Each named move below is a turn or a mirror, shown by a few rows before and after it. Which moves, in which order, take the first row of each later pair to the second? The first pair is answered.
T (before |-> after):
[-14.2 -45.4  10.2   2.3  14.6  11.8  -2.6  -1.4 -10.2   5.2] |-> [  1.1 -23.8   6.1  19.7  27.2 -20.3 -15.2  -2.9  -1.6  18.2]
[ 25.5  18.2   7.8   8.4   4.2 -12.9  14.3   6.2  20.5   3.0] |-> [  9.2  -4.2  13.2 -11.1 -12.1  20.5  25.4   9.0  11.4  -9.1]
[-11.8 -13.8 -11.5  -0.5   4.5 -12.9 -19.2 -12.6 -22.4  10.2] |-> [-14.5 -16.8 -11.8  -2.5   2.2  -7.7 -17.3 -13.2 -24.0   6.9]
[  1.7  10.7 -16.2  -8.9 -12.0   1.0 -11.8   0.3 -18.5  -5.7] |-> [  4.6  14.9 -16.3  -7.1  -9.8  -2.7 -13.5   0.0 -16.7  -4.8]
W (before |-> after):
[-24.0 -16.4  -5.0   0.2  -3.5   0.2  -2.8 -17.2  -1.5   8.2] |-> [-19.5  -1.4 -11.1   3.2  -6.0 -11.6  -6.3 -20.1  -0.1   8.4]
[ 21.5 -36.5  33.8 -11.6   1.3  31.0  30.8  24.0  -6.6  -0.1] |-> [ 20.2   3.3   1.4 -44.7 -45.4  14.7  22.4  -7.8   0.1 -18.0]
[ 13.8  16.1 -12.2   0.1   6.5 -12.2 -16.1   1.7  -9.4  -1.6] |-> [ 11.8  -6.4  -0.9   8.0  20.1  -0.8 -11.7  12.4 -11.6   3.2]
V (before |-> after):
[ 8.5  2.1  7.3 -8.1 -6.8 -7.4  7.3  4.3 25.1 -0.2] |-> [ 5.9  9.4  4.1 -7.7 -9.7 -8.1  5.5  1.8 24.6 -2.4]
[ -6.7  24.8 -19.2  28.2  -2.9 -12.3 -26.1   8.4 -26.6   7.0] |-> [  8.2 -25.5   7.6  23.6  30.2   0.8 -10.9  25.6 -17.0  16.1]
[ 17.1  -3.3   8.5 -13.7 -10.8  11.2   2.1   0.1   6.6 -11.5] |-> [ 14.6   6.4   4.0 -12.8 -17.7   9.7  -1.5  -1.5   3.5 -14.5]
[  0.1  10.7  -4.7  26.6  15.2 -28.3 -11.4  -3.7  10.4  14.1] |-> [  3.3  -0.8   1.9  25.6  24.8 -23.5  -7.1   2.3  14.5  15.3]
N (before |-> after):
[-21.4  -4.3   3.8 -25.4 -19.5  30.8   4.4  -0.4 -16.1  -1.0] |-> [-25.4  -5.4  17.4   2.5  -6.9  26.8  22.1  -0.8   7.4  15.4]
[ 5.7 34.8  6.6 28.1 -4.7 -2.4  6.5  2.6 21.4 -7.7] |-> [ 26.8  23.2   6.9  20.7  14.4 -14.9  -5.3   8.7  18.8  -4.8]
[ 45.4   7.2 -13.2 -34.6  -2.2 -12.1 -15.5  13.0 -21.4 -17.8] |-> [  2.4  33.8 -15.9 -19.4 -42.8  16.8   6.2  -1.7 -18.0 -24.2]
[-26.4  -6.6   1.3   2.0 -15.5  14.2   4.5  -7.8 -19.1   3.1] |-> [-21.3 -13.4  13.4  18.4   3.1   4.9  12.2  -6.4  -3.6  15.3]

Between the rows of a pair lie two moves.
[-11.9  -6.6 -15.3 -21.8  -7.8   0.9  -7.9  -7.0 -10.2  -4.3] |-> [-17.9  -8.8   2.1   6.7   7.7  -3.7   9.9  -8.4  19.9  14.8]
N N
[  7.7  -2.0  -5.2  -5.9  11.4  -6.0 -25.2  -8.6  -5.6   0.8] |-> [ -8.5   1.9  -5.5  -7.7  -3.3   8.1 -20.1  -9.3 -15.5  -4.3]
W N
[ -8.0  14.9 -18.2 -11.7 -10.3 -13.9 -19.7 -17.4 -12.9  -4.4] |-> [  5.4 -16.0  -7.7 -32.8   0.9  -5.3  -8.6 -16.5  -1.1  -6.1]
V W
[ 11.4 -22.5   2.8 -26.7 -10.6  18.2  18.5  -3.3  12.7  -1.3] |-> [ -5.1   8.0   0.0   1.0 -20.5   6.4  23.6 -15.9  29.1   8.2]
V N
[  4.5  -5.0  -8.0 -22.3 -28.3   3.0   9.1  -6.7   5.8  -3.4] |-> [ 24.1 -14.4   3.3  -9.8   0.9 -13.8   6.6   1.3  16.5   7.8]
T V
[-13.3 -32.2   8.9 -13.9   9.0  21.1  -4.2  28.4 -24.6  -4.5] |-> [-44.8  15.4   1.2  25.4 -15.4  11.3   7.1  10.5  -1.7   5.8]
V N
[-35.6  -1.8 -12.1   9.3 -27.2   2.0   3.6 -16.3  -2.3 -11.3] |-> [-10.5   4.1  -9.1  30.9   5.2 -34.5  -4.7 -11.7  13.6   5.7]
T N
[-26.4  -1.5  -8.4  47.9  22.9 -21.4 -12.4 -14.6  12.1  46.0] |-> [-48.9 -21.9 -25.1 -16.4 -25.4  13.8   0.4 -39.2   1.7  16.4]
W W
[-11.9  -3.5  -2.8  -8.9   8.1  13.2   0.6   0.1   7.3  15.9] |-> [ -7.2   2.2  -8.8 -17.9   3.4   7.7  -3.1  -2.3   8.3  13.1]
N W
[-24.7  -1.2  -1.6   4.9  -3.8 -15.8  10.3 -23.9  20.4   7.0] |-> [-25.8 -14.7   5.2  -0.6  -2.1  -5.8  15.5 -20.6  20.5   6.2]
T V
[-26.6  -5.7  -4.0   2.7 -16.7   3.5  10.2 -11.3  10.5  18.9] |-> [ -4.0 -27.9   4.1  -1.3  10.1  -5.6   5.9  -2.5  13.7  26.7]
V N
[ -6.1 -31.1  13.9 -22.9   2.9  13.3   1.4  13.2 -10.7  -5.3] |-> [-21.9 -23.2  20.1  -7.0  -4.1  18.9  13.5   8.0   2.4  -0.7]
N N
[  3.1 -27.2   5.4  38.0  33.5 -18.4  -3.9  -1.6  10.4   7.4] |-> [-20.6 -30.7   4.6  44.4  22.4   0.4  -4.2   1.2  -9.7   3.1]
V W
[  7.9  -8.9  -6.8  -2.9  24.1 -28.7  -7.2  -9.5  20.7  20.4] |-> [ -2.9 -25.2   3.0   8.9  33.7 -12.7  -6.0   2.2  11.8  22.4]
V W
[ -1.4  -0.4  12.7  -4.4 -13.2  24.8   7.1   4.5 -11.6  -7.7] |-> [ -2.9  10.8   9.3  -3.6 -20.3  18.0  12.6  -7.4   3.4  -3.9]
N W
[ -7.4   2.5  -4.9   1.9  -2.8   5.6  -4.1  -6.9 -11.1   3.8] |-> [ -5.6  -0.8  -5.2  -7.2  -6.0   3.4  -2.3 -10.2  -7.4   1.3]
V W
[ -4.2 -43.5   4.2 -21.7   6.6   8.4  -1.7   6.5 -21.8  -8.5] |-> [-14.7  19.9 -19.8 -13.6 -33.9 -15.2  -4.7 -19.3  -8.9 -11.8]
N W
[ 15.4 -12.7   8.7   1.4  -4.4 -14.2  -0.2   4.4 -23.2 -11.8] |-> [ -9.0  -2.4  13.2  17.2 -18.2  -1.2  17.1  -2.5 -12.3  -8.7]
N N
[ 13.4  16.8   1.1 -17.6 -14.2  25.9  20.6  17.1  18.1  -6.0] |-> [23.4 19.4  6.2 -3.2  0.8 10.0 19.4 19.2 29.0  5.2]
N T
[-15.7  16.0 -12.1 -33.0 -19.6   5.9 -14.2 -17.2  -7.1 -30.0] |-> [-30.3  31.3   3.4  12.5 -10.6  -5.4   6.0 -22.7  28.5  -5.8]
N T
[  4.3 -10.8  26.2 -23.2 -20.1  49.8  -1.6   5.3 -17.8 -21.1] |-> [-14.0  11.7  37.6  18.5 -22.3  43.4  20.0  -4.1  14.5  -1.9]
V N
[  1.4 -16.5  -3.4  -6.4  11.5 -11.8   1.8  16.3  -3.6  22.5] |-> [ -7.7  -3.7  -7.6   4.6   7.6 -12.5  -4.3  17.5 -11.7  23.5]
V W
[35.3 13.8 19.9 -1.1  4.2 -6.9 25.0  9.2 25.9 -5.2] |-> [ 38.6   4.4  11.0 -28.3  -3.7   4.4  15.2  11.7   4.4 -19.5]
N T
[-24.7  12.6 -25.6  -2.6 -26.5  -4.2 -10.7 -21.2  -9.8  -5.0] |-> [-24.5  14.2 -11.7  25.1  -9.8 -15.1   1.4 -21.6  15.5  13.1]
T N
[-43.0  29.9 -15.9  27.6 -28.5  -0.2  -4.9 -22.6  -5.8   8.1] |-> [  7.8 -57.1  13.4  -9.8  34.3   9.9  -7.2  10.3 -11.2   7.6]
V N
[-18.0 -50.5   5.1 -13.4   8.0  26.6  -1.0  -6.3 -17.6 -20.4] |-> [  7.5  -0.2 -24.6  -5.1   9.9 -26.8 -40.5 -12.1 -29.8 -17.7]
T N
[  0.4 -42.9  23.6 -12.1  34.7  11.7   4.8  23.2  -4.9   3.3] |-> [  1.0  13.6 -19.5 -47.8 -20.4  -7.8 -16.4  -7.9 -15.5 -20.3]
N W
[ -2.9  -7.8 -13.0 -17.5  -2.9 -13.2  -8.1 -15.9  -1.1   0.2] |-> [  6.0  -7.0  -9.8 -11.9   5.1 -19.8  -8.4 -13.2   3.6   3.7]
V W
[-10.6 -10.2  -4.6 -12.6 -11.6   4.2   7.6 -14.8   3.8   1.4] |-> [ -6.9  -1.3  -2.5  -1.6  -6.5  -6.8   9.6 -18.1  15.5   8.8]
N W
[-47.9 -34.5 -12.7 -17.4  -7.4  24.1  -0.9 -28.9 -18.5  14.0] |-> [-57.0  -8.7 -14.4   8.4 -13.5   8.9   2.5 -37.9  -2.7  25.7]
N V
[-19.1  -1.2  -3.6  -2.6 -13.8  -3.6  12.2 -11.7  15.6  -2.9] |-> [ -6.6  -3.8   1.5   7.5   3.2 -17.6   9.4  -7.6  24.6   4.3]
V T
[  9.1  12.9   6.6 -14.8 -23.4 -10.2   2.5 -14.9  10.4   2.2] |-> [ 12.6 -10.4  17.8 -20.4 -12.0   0.7   9.6  -7.6  13.2   2.3]
T V
[  7.5  -3.9 -15.8  -8.4  -0.1 -30.1  -2.5 -24.3  17.9   5.8] |-> [ -3.9 -13.4 -17.5 -26.2 -16.3  -7.2   2.2 -23.8   5.7  -6.0]
N T
[ 21.3  22.4   2.0   1.2  -3.6 -23.6  17.3   4.4  15.7   1.5] |-> [  3.0   5.5   3.0 -19.1 -23.1   8.1  28.4   2.2   4.0 -12.9]
T V
[ -8.0  26.3  10.6  41.1   1.5   8.9 -11.6  31.8 -23.1   7.3] |-> [  8.8  17.6   4.4  26.0  11.2  -0.4 -24.9  37.3 -33.7   4.1]
N N
[  6.2   3.7   4.2  12.0  10.9 -18.3  -8.0   1.1   7.2   5.8] |-> [-13.7   3.0  -1.7  -6.9 -16.2   9.9  -2.0  -3.9  -7.0  -9.2]
T V
[-13.4  14.6 -22.9  19.4  -9.3  13.6  24.6 -12.0  16.7  -3.9] |-> [-14.4  -1.3 -12.9  28.5   4.7  22.9  26.7  -2.3  12.7  -0.1]
W W
[  5.9  13.0   3.4 -22.7 -28.4   1.6 -12.0  -2.5 -19.0 -11.4] |-> [ 32.8   1.9  16.0  -6.5   9.6 -21.6 -13.9   8.6  -3.2   5.9]
V T
[  5.7 -12.0   9.2  11.4   1.9  12.4  -0.2  22.6 -11.0  13.7] |-> [  3.9  -3.7  -5.9 -14.8 -20.9  12.2  -5.8  10.1 -19.9   0.5]
N W
[-18.8  -3.0  22.0  15.2  -3.0  48.7  25.0  21.0  -9.2  -6.7] |-> [ 19.5 -26.0  21.4  -2.1  31.7  24.3   2.2  34.7 -18.1  -5.4]
N N
[ -8.7  25.5 -17.6  33.4  14.6 -44.1 -16.4 -16.2   5.4  21.2] |-> [-43.6 -33.7  14.1  15.9   3.8  24.2  28.7  -9.7  15.0  14.2]
T N
[ -5.5  11.5  -3.8  15.3 -14.4  12.3 -22.2  13.7 -13.3 -13.9] |-> [-16.0  -0.7   7.4  23.2 -13.3  22.4  -7.4  10.6  -1.8  -9.2]
N W
[ 13.3  -3.4   1.6  12.8  26.4 -14.1 -12.1  16.3   2.3   2.2] |-> [ -1.2 -15.9   5.3  13.4  23.8   4.0  -9.3  20.8  -9.2  -0.5]
V W
[ 65.2  -1.8  32.5 -37.2 -12.7   5.2  24.9  14.6  35.1 -24.2] |-> [ 64.9  38.7  30.2  23.7   6.4 -22.6   7.1  27.9  26.7  -5.3]
V W
[ 17.7  16.3   2.6   6.9  10.5  -8.3 -15.4   1.0  -2.7 -10.5] |-> [  9.5  19.4  -0.4  -7.1  -6.9   4.3 -10.7  -5.0  -6.5 -20.1]
T W
[-63.6 -35.2  -6.7  23.5  -1.3  -5.6  -2.4 -41.4 -16.2   4.2] |-> [-53.5 -20.4 -12.6  34.1   6.6 -28.1 -12.9 -44.2 -12.4  10.7]
N V
[ -2.5 -26.9  15.3  11.4  24.2   6.0   3.3   6.8 -11.1   9.4] |-> [ 10.6  10.5  -8.5   3.3  10.1 -32.5 -12.0 -15.5   1.3  10.4]
W T
[-10.4   9.5 -21.6   8.7   6.8 -30.0 -29.1 -21.1   5.8   4.5] |-> [-30.8 -11.2 -17.6 -15.7 -15.3  10.7 -14.6 -20.1  -8.4 -11.6]
N T
[ 11.8 -33.6  11.8  -3.4  33.5  -3.5  -8.7  19.0   4.4  13.4] |-> [-17.5  36.6 -15.4  18.6 -13.7 -17.8 -14.2  -7.0   3.7  10.8]
V N
[ 13.8  10.4 -12.6 -33.0  -4.6 -12.7  -6.9  -3.6  -8.8 -16.1] |-> [ 25.5   3.2  -3.3 -28.9  11.1 -18.4  -5.4   0.9   0.7 -10.5]
V W
[ -1.3  10.7   1.0  16.5   2.8  -7.2 -10.1  13.6  -7.1  -2.6] |-> [-12.4  -2.8   9.0  13.7  -0.3  11.2   2.8  14.3  -2.1  -4.8]
T N
[ 17.5 -13.4   0.6  23.1   9.9  11.8   5.5  14.7 -17.0   6.1] |-> [ -1.8 -13.5  -2.7  10.2 -15.3  27.6  22.9  -0.9  -7.2  -0.3]
W N
[ 15.3 -11.2  -8.4 -24.1   0.1 -19.8 -24.9  -2.9  -5.4   4.4] |-> [ 14.9  -1.8  -8.6 -12.5   2.9 -24.6 -30.1  -1.0  -7.6   9.4]
W V
[ 17.4  -2.8   8.8  -1.8  -2.9  13.5  39.6 -32.3  13.3  13.2] |-> [ 39.7  -3.9   3.1  -7.8  12.2  -6.3  26.4 -29.4  10.3  15.0]
W N
[-2.6 -7.0  1.6 -5.4 -9.4 10.9  3.4 11.2 -4.9 -6.3] |-> [ -2.6   9.4  -0.9   6.8 -11.7  -1.4   6.8   4.1  10.2  -1.0]
W N
[-17.9  -6.9 -32.6 -21.3 -18.7   8.5 -21.7  -7.6 -19.7  -9.0] |-> [-29.8  18.6 -20.0  27.6 -11.9  -7.4  -3.3 -14.6  15.2  14.9]
N T
[-16.2  -9.0 -18.1   7.6   2.0 -48.1  -7.5 -38.8  35.3  32.1] |-> [ 10.5 -33.4 -24.2 -30.1  13.5 -46.0 -28.1 -26.3  10.0  17.4]
V N
[ -3.4 -16.4  25.0   6.6   7.2  19.2   9.6  -4.9  12.1   5.4] |-> [  6.5  15.5   5.1   2.5  -2.7 -14.2  -3.6 -23.4  20.8   8.0]
W T
[ 29.4   3.2  -5.6 -28.1  -1.4 -25.4 -20.2 -14.7  33.3   0.9] |-> [ 24.9 -24.1   6.2 -39.8   3.0  -1.5  -8.9  -6.2  32.9  -4.1]
N V
[ -9.2 -20.8   3.6  -1.9  18.8 -20.0  -1.8  -1.4  10.3  10.6] |-> [-13.3 -27.8  -0.1 -20.7   6.2  -6.6  -4.2  -2.1  -4.5  -0.1]
T N
[ 13.2  17.8  -3.4  -7.5  -4.3 -17.1   6.3 -10.8   7.3   0.3] |-> [ -2.3   2.8   5.6  -7.8 -10.1   4.1  23.1 -10.4  14.0   0.0]
T N
[ 36.0 -22.2   8.0 -36.4  17.2  -2.1   8.6   6.7  19.0  -4.5] |-> [ 39.5  19.9 -11.3 -24.7   4.9 -29.2 -11.9  -2.6  12.8  -4.0]
N T
[ -4.5  -3.4 -23.7  11.9  17.7  -9.1 -26.6   0.1  -3.9   7.1] |-> [-18.9  -4.7 -27.1  -1.2  -0.6   9.5 -23.9  -1.6 -13.1  -3.4]
N T
[ -5.8 -24.6  18.6 -21.5   1.1   3.0  43.2 -20.3  46.0  -3.1] |-> [-14.3  27.4  -6.9 -11.0 -26.3 -19.8  25.0 -37.7  37.4  -6.7]
V T
[ -8.9  -8.0   8.5  -1.4  -5.2  -9.9   9.7 -25.8  18.0  20.7] |-> [ -0.8 -25.1  10.9 -22.2  -1.1  -2.2   4.1 -20.1   8.7  14.2]
N T
[ 22.7 -17.4  12.6 -15.4  20.3  -2.7   5.6   6.4  39.9  -2.7] |-> [ 14.8  13.5  10.0  30.9  26.0 -14.6  -8.1  15.4  26.3   7.3]
V W
[-29.9 -11.7  -3.3  -7.6 -26.9  37.4   6.1  -5.1 -12.1  -5.2] |-> [  8.0 -38.6  20.2  -2.0  17.8  20.1  15.8   8.6  17.3   9.3]
W V
[ 12.6 -19.9   4.2  48.7  56.8 -46.2 -32.6   8.4  -0.6  31.4] |-> [-59.7  11.4 -30.1   2.3 -44.0  19.4 -26.5 -19.3 -46.7 -16.6]
T V
[-13.0  -2.2   5.2  32.5  13.7  10.5  -4.2  15.0  -5.0  12.0] |-> [-26.0  -7.0   0.2  16.1  -3.5  26.2  -2.0   8.9 -11.2   1.6]
V W
[-20.7  -9.3  -4.4 -16.5 -16.8  -2.4   3.9 -16.7  11.7  -5.9] |-> [-13.2 -25.1   6.0 -14.0  -2.4  -3.1   9.3 -10.6  19.6  -0.4]
V N
[-13.4  19.9  -5.9   3.6  -1.5   1.9  15.0   3.3   4.4  -1.5] |-> [ 1.3  5.9  0.3  8.4 20.0 -6.0  9.6 13.4  2.2  5.4]
W N
[-21.2   3.9   3.6  20.5  -4.0  14.7  -9.9   5.3 -26.5   1.2] |-> [ -2.8  -8.1   9.7  24.6  21.5   1.8 -15.0  11.6 -20.5   9.0]
N N
[-16.1  27.4 -14.6   6.4 -20.1 -11.9 -13.7 -14.4 -25.3 -11.8] |-> [-28.4  -4.7   7.8  14.7  -7.9  22.6   0.3   7.5 -35.0 -11.5]
W T
[-20.3 -10.0   9.2  24.8   6.7  20.2 -10.0  15.6 -27.0   0.2] |-> [-28.0   4.2  -6.1  10.7 -16.6  19.2 -12.9   2.0 -30.2  -7.6]
V W
[ 0.8 18.6 -7.8 13.6 -6.0  5.8  4.5 -6.5  6.8 -4.8] |-> [-0.5 16.5 -4.4 16.9 -3.1  9.7  5.5 -2.2  5.2 -3.3]
T W
[ -9.2 -27.6  -6.0 -12.7  -7.4  10.9 -19.0   0.8 -23.8  -3.6] |-> [-23.4  11.6 -11.5   9.7 -28.1  -1.0  -6.9 -18.6  -1.6   4.6]
W N
[-24.0   5.6 -24.6  13.8 -11.9  -8.4 -44.5  10.0 -48.4  -7.3] |-> [-17.2 -32.6 -21.4 -37.4 -21.4   9.5 -29.3   0.6 -36.2 -20.3]
V W
